Some points, each followed by its number:
array([-1.59, -0.38, -1.36, 0.92, 1.07, -0.10, 0.20, 1.97, 0.45, -1.30, -0.10]) 0
array([1.01, -2.06, 0.11, 1.66, -0.98, 0.12, 1.60, -0.81, -1.27, -3.85, -0.12]) 1
array([-1.54, 0.70, 1.47, -0.28, 2.41, -0.76, -0.50, 0.34, -1.38, 0.56, -0.38]) 2
array([-0.44, 0.83, 0.91, -0.17, 1.77, 0.41, 0.88, -0.62, -0.54, -1.97, -2.74]) 3
array([0.01, 0.15, -1.60, 0.12, -0.67, -0.21, -0.53, -0.57, 1.18, -0.52, -0.01]) 4
array([-0.13, 0.52, 0.63, -0.58, -0.67, -1.39, -0.40, -2.28, -0.61, -1.63, -1.90]) 5
array([-0.22, 0.92, -0.96, 0.17, -1.51, 0.00, 0.43, -1.28, -1.59, -1.59, -0.44]) 6
array([-0.55, -0.54, 1.18, -0.08, -0.33, -0.74, -1.33, -0.40, 0.21, -0.70, 1.07]) 7
array([0.98, 0.35, 0.48, -0.18, -0.87, 0.57, 0.97, -1.04, -0.27, -2.35, -0.13]) 8
array([0.40, 0.14, -0.87, 0.61, 0.62, 0.87, 0.33, 1.34, 0.52, 0.62, -0.54]) 9
array([-0.78, -1.72, -1.86, 0.40, -0.46, -0.43, 1.04, 0.05, 0.28, 0.36, -0.62]) 10
New points follow, each followed by the numbers of its three nearest points above, smallest number first.
array([-0.84, -1.60, -0.34, 1.44, -0.01, -0.33, 0.29, 1.84, -1.70, -0.56, 1.28]) 0 9 10
array([-0.57, -1.83, -2.15, 0.57, -0.42, -0.49, 1.03, -0.29, 0.40, 0.64, -0.57]) 4 9 10
array([-0.68, 1.18, -0.48, -0.32, 0.00, -0.53, -0.23, -0.27, -2.23, -0.85, -0.43]) 2 5 6
array([-0.26, -1.59, 1.05, 1.05, 0.91, -0.68, -1.94, 1.44, 0.01, 1.10, 1.16]) 2 7 9
array([-1.19, -0.13, 1.94, -0.72, 1.71, -1.23, -1.48, 0.49, -0.75, 1.05, 0.61]) 2 7 9
array([-0.46, -0.60, -0.39, -0.13, 1.13, 0.18, 0.61, 0.35, -1.13, 0.31, -0.43]) 2 9 10
array([-0.46, 0.70, 0.48, 0.74, -0.15, -0.74, -1.66, 0.79, -0.45, 0.71, 1.01]) 2 7 9
array([0.03, 0.75, -0.86, 0.31, -1.33, -0.02, 0.05, -0.75, -1.46, -1.82, -0.28]) 4 6 8
array([1.27, 0.46, 0.15, -0.99, 0.07, 1.14, 2.05, -1.06, 0.45, 1.44, -0.67]) 4 8 9
array([-1.24, -0.64, 1.88, -0.20, 0.01, -0.91, -1.54, -0.24, 0.22, -0.84, 1.03]) 2 4 7
array([-0.16, 0.81, 1.44, -1.43, -1.11, -0.93, -0.90, -1.87, -0.12, -0.19, -0.75]) 5 7 8
array([-1.52, -0.27, 0.11, 0.26, -0.04, 0.90, 0.83, 3.28, -2.19, -1.29, 0.55]) 0 2 9
array([-0.48, 0.96, -1.38, 1.18, -1.11, -0.73, -1.56, 1.14, 0.06, -1.84, 0.90]) 0 4 7
array([-0.07, -2.36, 1.34, 0.90, 0.23, -0.68, -2.20, 1.42, -0.93, 0.10, 1.25]) 2 7 9
array([1.36, 0.59, 0.06, -0.84, 0.19, 0.97, 2.23, -1.18, 0.64, 1.57, -0.72]) 4 8 9
array([0.15, 0.84, -0.78, 0.61, 0.01, 0.47, -0.35, -1.31, 0.90, -1.01, -1.33]) 4 6 8
array([0.83, 0.52, 0.85, -0.26, -0.82, 0.45, 1.23, -0.98, -0.48, -2.27, -0.47]) 5 6 8
array([0.41, 0.28, 0.72, -0.24, -1.47, -0.81, 0.59, -2.01, -0.53, 0.65, -1.01]) 5 6 8
array([0.68, 1.08, -0.50, 0.91, -1.25, 0.09, 1.39, 1.11, 0.25, -0.43, -0.12]) 4 8 9
array([-0.60, -1.67, -0.80, 0.12, 0.19, -0.17, 0.59, -1.56, 0.29, 1.37, -1.38]) 4 9 10
array([0.19, 1.12, 1.48, -0.25, -0.71, 0.63, -0.84, 0.19, -0.43, -0.57, -0.19]) 6 7 8
array([0.33, 0.16, -1.10, -0.40, -1.17, 0.20, -0.13, -1.39, 1.01, -0.87, 0.30]) 4 6 8
array([0.93, 0.23, 0.34, -0.05, -1.33, 0.25, 0.84, -0.87, -0.53, -2.20, -0.02]) 5 6 8
array([2.16, 0.92, 1.16, -0.97, 0.61, 0.87, 1.22, -1.80, 1.17, 0.39, 0.20]) 4 8 9
